Each named move below is a turn or a mirror, shown by a few rows before and after it. Which moves, in which order, take the first row of each later pair to the second? The first pair is answered.
dileg (before -> after):
[ -4.1  -3.6   2.4  -3.7  -2.7  -5.5  -2.7  31.2   1.1 -11.7   5.9  -9.5
   6.3 -15.9  29.6   3.7  -2.1   8.8  -8.6  25.1  18.0 -31.6 -15.7  -4.3
  -6.1   9.4]  ->  [ -4.7  -2.5  -5.2   7.3  -2.7 -10.7   8.5  25.5  -1.1 -19.5   6.9 -10.2
   1.1 -24.4  30.4   5.7  -1.1   4.4  -5.2  21.3  22.4 -25.1 -11.8  -7.1
  -5.7  13.2]
[  8.3  -6.7   2.8 -21.8  -1.2  15.0  11.1  20.1  13.5   8.3   8.9  20.1
   8.5  18.2  -6.4   3.6  22.7  26.4  -5.4  10.4  -3.4 -12.9  -7.2  -3.3
   7.0  -9.5]  ->  [  9.7  -6.6 -16.3   2.7  -5.8   9.9  37.0   9.3   3.3 -10.4   8.9  23.1
  -3.6  -9.8   2.8   6.8  20.2  17.4   1.7   1.9   7.9  10.5   8.0 -12.3
   2.2   2.6]
[  0.4  14.6  -1.0  -9.4   6.7 -10.4   8.3   9.3  11.0   4.7   5.0  -0.4
 -22.9   0.2   0.8   1.2   1.1 -10.2   5.4  -0.5  14.3   7.5  -4.3   4.0
   1.4  -7.0]  ->  [ -3.0  16.4  -0.2 -12.8   5.9  -9.1   6.4   9.2  13.9   6.3   6.2  -1.5
 -22.0   3.7  -1.3   0.7   0.7  -9.9   4.7  -0.3  12.4   7.4  -6.7   6.6
   0.7  -6.9]
rad (before -> after):
[-14.1 -19.2  11.1   4.1 -12.4  15.3 -25.0 -10.6  -1.7  -2.0 -17.7   3.8
 -10.8  -8.6   4.6  -7.5   1.0  -1.1   2.5  -8.3 -26.6  -2.0  -4.1  10.2
  10.0  -0.6]  ->  [-16.0  -2.6  -1.7 -13.8  -6.8 -18.4  18.3  17.8  19.1  13.5  25.7   5.0
   5.3   2.6  -2.3  -0.9   7.5  -8.1  -4.2  -4.0  14.3  -8.1  13.2  -2.7
 -16.7  -8.0]
[  6.2  -4.6  15.5 -14.3   3.3   9.1 -26.5  -4.5   8.4  -0.7   9.8  -6.5
  -2.7  15.0   4.4  -2.7   5.2   6.4  -2.2   8.6  -9.8 -17.3 -10.2   9.8
   9.5  -4.0]  ->  [  5.3  -0.4  10.1 -20.4   6.1  -6.1 -11.7   5.5  15.4   3.8  22.7  -4.8
   0.4  17.6   0.7   3.6   4.2   3.8  -2.6   9.2   3.3 -17.9  -6.5   7.2
   2.1  -7.0]
[  6.7  -2.3  -9.6   8.1   0.9  14.9   6.2 -14.5  12.1  11.7  16.4  29.5
 -12.5  -2.1   1.7  -2.3   1.2  -9.9   4.6  -8.0   9.6   1.4  12.2 -10.4
  16.3  24.3]  ->  [  5.3  -3.3  -8.3   7.0  -3.6  17.7   4.3 -14.6  12.3  13.9  14.1  30.7
 -13.4  -3.5   2.1  -2.1   1.7 -11.1   3.9  -6.1   7.0   0.5  11.2  -9.5
  19.0  22.7]
nade (before -> after):
[ 11.3 -12.1  19.8 -26.3  13.7   1.1 -33.0  14.5  25.5   8.1   3.2   4.8
  -1.7  27.4   1.3   6.7 -21.6  11.3  -4.5  -3.2  -1.6 -47.8 -18.3   3.8
  10.8  -8.1]  ->  [  6.9   7.5 -10.2 -17.0   7.0 -27.0  31.1  24.0  22.1   4.9  36.0   6.3
   7.3  12.7  -6.0  10.7  -9.3  -3.8  -6.0  -2.3  35.6 -21.9   8.5 -10.9
 -19.7  -1.9]
[  6.3   2.3  13.9 -28.9  -9.0  -9.8  10.6  17.7  27.3  18.2  12.4  -3.8
  12.8  20.5   0.5  11.7   8.8  -2.1  -4.6  -0.7   9.1 -18.0 -14.7 -18.5
 -25.6 -16.6]  ->  [  9.7  -0.1  19.5 -31.6  -6.2  -4.3  -1.3  17.6  29.6  17.9   7.0  -4.4
  10.7  22.9   2.5  11.4   6.9  -1.6  -3.0  -1.1  -0.5 -21.7 -22.7 -17.5
 -20.4 -13.3]
[-14.4   4.8  16.3  -3.6  -9.3  16.1 -15.7 -17.0 -21.4   2.3 -22.2  -2.3
   0.4  10.2  -9.3 -16.8  12.1  10.1 -15.6   8.4 -37.2  11.9 -10.5  16.6
  -4.3  -3.6]  ->  [-17.5  13.1  -2.1   1.4 -12.3  -2.8  26.4  -8.1 -28.3   1.2   0.3  -6.2
   6.9  -0.8 -16.2  -9.5  19.7   0.2 -16.5  13.2 -11.4  28.1  11.6   6.6
 -24.3   1.6]
[  3.1  22.6 -30.9  -9.6   6.8  -9.8  -2.1  -1.2  -9.2 -10.7  10.1   1.8
  10.9  -5.9   6.6  -7.6   9.4   2.3  -7.2   9.2 -36.6  19.6  24.6  -2.6
  -5.2  -1.7]  ->  [  5.4  17.2 -21.2 -12.5   8.8   1.7 -24.0  -4.6  -7.4 -10.2  -0.8   4.3
   6.4  -3.0   8.4 -10.5   6.0  10.3  -4.9   8.6 -47.2  11.6  12.6   0.6
   5.0  -4.3]
toze (before -> after):
[ -0.7 -13.8  -0.3  10.7   2.7  -9.6  12.0   3.9  -5.1   6.7  -1.0  -5.4
  -3.5  -5.9   3.2  -1.2   5.2  -1.4   1.3  -9.5  -7.5  10.3   4.2   6.2
  -6.2  -9.4]  ->  [ -4.7 -15.0  -0.9   3.3   4.0 -11.2  10.9   9.9  -2.4  13.6   6.6  -6.7
   1.7  -0.2   0.0  -0.6   4.9  -1.1  -0.5  -4.4  -0.8   4.2   0.4   4.9
  -6.9 -14.0]
[ -1.5 -12.9  -6.9  -9.0 -15.9   3.0   1.8  -1.1  -4.0  12.1  -0.2   2.8
  -7.5 -20.9  -7.0  -6.0   2.8  -0.5   8.8   6.7 -12.8  -2.7  14.9   6.5
  -8.2  -1.4]  ->  [  1.8 -12.2  -3.8 -18.9 -14.4  -4.2   4.3   7.0   4.5  14.6   9.2   5.6
  -3.3 -15.9  -5.9  -2.2   2.2   0.3   4.4   6.0  -5.9 -10.6  10.6   3.7
 -11.5  -1.9]
[  3.5  -6.8   8.4  -3.3   5.3   6.5  -7.6   0.3  -6.3 -14.1  -7.3   1.3
   1.8   4.6  -9.4  -0.8  -1.0   2.1   0.8   1.6  -9.7  -9.8 -10.0   1.1
   4.7  -2.8]  ->  [  5.0  -6.7   7.4  -6.3  11.9   4.3  -8.6   0.6  -0.9 -13.1  -2.2   0.5
   1.8  10.0  -8.2  -1.4  -3.6   5.6  -0.5  -0.5  -5.2 -14.9  -8.2   3.0
   5.7  -2.2]
[  8.9  -3.8 -21.5   9.4 -12.3 -10.4  28.9   2.7   8.9  -9.1  16.7   7.8
  -7.3 -25.4  17.9   7.4  -5.0  -6.4  -1.1 -10.5   7.8   6.7   2.9 -20.2
  -7.4  13.6]  ->  [-13.3   6.9 -14.2   6.6 -20.1  -2.7  24.1  -3.0 -20.6   9.0   4.4  -8.3
  11.9 -12.2  -9.5 -16.5  16.1  -0.1  -4.7  14.9  -9.3  24.7   3.4   0.5
 -18.5   8.7]
Now pairs of rows:
(2 to 3 moves a pair)
[ 13.1  -7.1  10.0 -19.2   3.5   6.3  -4.9  -0.3  10.6 -11.9  -9.8  10.8
  -6.2 -21.5  11.1   1.0 -11.5  10.4  -2.9   3.3 -16.9 -26.2  -3.7   6.4
  27.3   8.9]  ->  [ -0.3  11.7   3.6 -34.6   3.0 -14.0  21.2  16.1   9.4   7.7  11.5   4.8
  19.4  -6.8  -7.8  -6.9   4.9   8.5  -9.1  20.3   2.0 -19.6   6.9   8.7
   3.1   2.2]
toze, rad
[  6.6 -14.9  11.4  23.7  -3.5  18.2 -42.3 -22.2  -4.6 -12.1 -20.0  -0.3
 -11.2  -4.4   7.1   1.8  -6.8   7.4  -2.5 -12.7 -23.7 -12.4 -10.8  13.1
  25.6  -0.4]  ->  [-13.2  16.0 -13.8  16.5  -9.0 -21.7  31.0  -2.1 -11.5   7.7  19.3  -8.6
  20.0  -0.3 -22.5  -4.8  19.4  -3.0 -12.1   6.9  17.7  16.5  22.2   6.8
 -21.7  -2.3]
nade, toze
[ 20.5 -29.0   9.5   8.8  11.5  23.2 -14.8 -17.5  39.2   2.0  -5.4   8.8
 -15.3  -3.3  32.7   1.8 -13.8   2.4   8.3 -27.6  -3.5 -19.1 -31.9  -2.9
  19.2   4.5]  ->  [ 17.3 -19.6 -14.1  35.5   0.8  14.3  25.8 -26.4  15.9  -9.1  -2.4   8.8
 -18.9 -31.0  26.7  -2.9  -4.2  -8.2  12.7 -28.8   9.0  22.5  -6.5  -6.8
   1.8  14.4]
nade, rad, nade
[  0.3 -22.4   1.3  21.0  -5.2   7.0 -18.4 -15.0   7.2 -15.8   4.1   8.2
 -17.5   7.5  11.5  20.4  -9.2  -1.3   4.4 -18.2 -17.1 -20.8 -13.7   5.3
  22.8   9.5]  ->  [-10.5  -2.7  -3.9  -4.1  -4.3 -18.7  12.3  11.7  19.7   6.9  38.1   3.2
   8.7  30.7 -11.4  18.4   1.5  -3.6  -3.5  -3.3  10.4 -25.2  -5.2  -1.1
  -5.3  -4.8]
nade, dileg, nade
[  5.8  -0.8 -10.6  21.9   1.3 -12.5  43.9 -13.1 -20.2 -15.5  -0.9  -4.1
 -15.3 -34.1   2.4  -2.3  -4.2  -7.3  -0.2  -8.2   2.7  33.5  17.0 -10.5
   1.3  15.6]  ->  [ 12.9 -14.7  11.6  20.8   4.2  14.4  -6.1 -26.6 -19.0 -12.9 -27.8  -4.1
 -20.0 -22.6  10.9  -5.5 -13.2   4.8   0.2  -9.9 -30.2  13.9  -6.2  -0.8
  25.0  11.7]
rad, nade
[-16.7   2.9  17.6 -31.0  -0.5 -19.6 -26.3   4.7  10.9  20.5 -15.3 -15.4
  14.3  12.6 -21.8 -10.8  -3.2  20.0 -10.0   5.3  -2.5 -31.2   3.0 -11.1
 -49.5 -14.3]  ->  [-18.7  -3.8  13.4   0.1 -11.1   1.6 -34.6 -25.3 -18.7   3.1 -47.7 -21.0
  -1.4 -13.4 -18.1 -23.4   1.1  18.8  -2.5  -1.6 -26.7  -3.6   6.4  -1.2
 -37.1  -1.1]
rad, nade, rad
[ -9.4   7.1  -4.5   4.1  -8.8  -5.7  12.2   5.0   2.9   9.3  14.0   0.1
  18.6   6.3 -17.5   0.6   6.6  -6.6  -7.0  27.4  26.0   5.5  14.5  -8.9
 -21.2  -6.7]  ->  [ -7.1  -9.0  12.2   7.0 -10.2  20.9 -33.3  -8.9  -2.3   4.6 -14.5   0.8
   9.0  11.9 -12.0  -3.2   0.4   3.4  -4.5  25.5  -6.5  -7.1  -7.0   1.8
   6.8  -7.6]
toze, nade, toze
[ -5.5  -6.7  14.5 -13.5   8.4  11.4 -26.5   5.2   5.1  12.1  -8.5  -3.0
   7.7  18.4 -11.1  -5.5   3.8   8.5  -4.1  15.8 -19.9 -10.4 -10.9   7.1
   8.0 -11.9]  ->  [ -7.0   4.7   4.2 -19.3   9.8 -10.4   3.1  19.9  12.2  16.7  14.7  -3.0
  15.0  20.8 -18.4  -0.9   7.6   6.3  -5.7  15.1   4.9  -6.2  -2.0  -1.6
  -7.1 -14.2]
rad, nade
[-11.3   5.8   1.6 -21.5   3.5  -9.0   7.2  21.0  11.8  14.9  20.4   3.4
  24.7  21.5 -16.1  -4.2  11.5   1.2  -2.6  10.7  14.1  -8.7  -0.5   0.0
 -20.6  -7.2]  ->  [ -8.6  -7.7  13.9 -19.5   2.9  12.0 -29.6   8.5   8.0  10.6  -3.3   2.6
  14.9  25.1  -9.6  -9.6   6.2   8.1  -1.5  10.5  -9.0 -17.8 -18.9   9.6
  -2.9  -7.1]
nade, rad
[  0.6   7.3  -7.9 -11.0  -3.1 -18.7  14.8  12.6  21.0   9.9  21.4  -4.6
  14.6   8.8   4.1   6.4   4.3   1.6  -0.3   3.0  22.6 -10.9  -0.1 -10.2
 -13.7  -6.8]  ->  [  7.9 -11.4  12.3  -9.6  -1.3   4.0 -27.4   0.4  19.3   7.0  -1.5  -6.0
   4.4  12.9  15.4   4.1  -7.3   8.4   0.8  -2.0  -5.0 -24.6 -18.8  -3.4
  11.4  -8.4]
dileg, nade
[-29.9 -18.7 -10.0   2.8 -14.2 -20.0  38.6   6.2   6.9 -21.4  14.5   5.0
  -4.4  -4.7  -9.2   6.5  11.5 -28.9  18.8 -20.9  24.1  25.3  -3.6 -15.6
   1.3 -16.1]  ->  [-32.9 -14.8  -8.0  -7.4 -12.5 -26.0  37.9  12.6   8.8 -11.8  18.4  -0.2
   5.8   5.5 -17.6   3.3  16.1 -27.3  17.3 -14.5  26.5  19.8  -5.3 -11.4
  -5.2 -19.8]
toze, toze
[-11.4  10.6  -5.9 -26.8 -20.2 -27.1  23.9  17.9  17.7  -0.1  18.7  -9.5
  22.9   8.4 -13.6  25.4   2.0  -3.1  -3.1  -8.0  20.4 -17.1 -18.6  -2.6
  -9.2 -20.2]  ->  [-22.6  15.7 -15.0 -12.3 -27.1 -21.9  32.6   7.3  -6.0  -0.9   9.9 -19.3
  29.1   0.4 -25.2  13.6  14.3  -6.4  -2.2   0.1  16.5   7.3  -6.6   2.8
 -16.3 -14.0]
dileg, toze, toze
[-10.1   3.6  11.9 -22.0  -0.7  -7.3 -10.5   9.9  -1.6  24.0   7.4 -17.1
  29.3  23.8 -15.4 -17.0   9.5  -2.2  -5.5  16.9   7.0  -8.3  -5.9   2.3
 -10.3 -10.4]  ->  [  0.8  -0.2 -13.4  15.5  -5.1 -16.5  31.2  -2.4  -8.3  -5.4  13.0  -4.6
   3.2 -21.6   4.0  -4.1   5.3 -15.8   1.3  -3.0  24.0  18.4  21.7 -13.0
 -12.3   8.3]
dileg, toze, toze
[  5.2  -3.7 -16.6   9.6   9.8  -0.5   9.7  -8.2   8.1  -5.9   2.2   3.1
 -11.5  -8.7   4.0  13.0  -0.9 -19.6  -3.2 -10.4   2.5   2.9   6.0  -4.5
   5.9   6.3]  ->  [ -4.1  -3.3  -3.3  -0.9   9.0  13.3 -16.3  -9.3  -0.3   4.1 -12.3  -5.0
  -1.5   7.6  -6.3   1.6   6.2 -11.9  -7.6  -0.7 -15.2   0.2  -8.4   8.2
  13.0   0.5]
nade, dileg, toze
[ -0.1  17.9  -6.8 -26.9  -2.2  -1.3  -6.6   3.9  -6.0  11.9  13.0  11.8
  11.0   9.5   5.1  -4.4  -0.9 -13.6  -4.7   7.6   9.1 -10.1  -3.9  -1.1
   5.0  -1.9]  ->  [ -1.9  15.3 -14.4  -2.8 -10.9   9.1  -3.7 -14.5 -25.2  -2.0  -1.3  10.8
  -0.5  -7.6   9.4 -10.6   1.6 -16.5   3.7   5.1   0.7  13.6   2.9   2.4
   9.4   8.0]
dileg, toze, rad
[  7.9  14.1   7.1 -18.7   8.7 -25.2  10.6  19.9  14.4   9.6  24.2   2.1
   8.3  29.1  -1.1   1.1  -6.1   3.6  -3.2   1.1  20.8 -22.3   8.1  -7.4
 -19.1 -20.9]  ->  [  3.7   8.3 -10.6  29.2 -10.9  -2.8  21.4 -19.2 -31.9 -15.6  -7.8  -2.4
 -12.0 -13.7   4.1 -13.2   0.4  -3.2  10.4  -6.7  -2.7  29.2  23.3   2.7
 -15.0   1.1]
dileg, toze, rad
[ -2.8  -8.7  -9.0  -1.1  -7.6   8.1  13.1  -7.0 -35.9  24.3  -9.5 -23.0
  12.5  13.3 -42.1 -11.8  21.4   8.4  14.6  15.6   2.1  29.8   1.8  -1.4
  -5.3   2.0]  ->  [ 15.7 -30.6  -1.2  14.7  -1.0  28.7 -18.5 -21.7 -23.9   1.2 -30.3  -9.5
 -20.5  -3.9 -13.5  -0.8  -5.0   7.3  21.0  -4.9 -11.8  12.9 -15.3  -5.4
  22.4  10.1]
toze, nade, toze
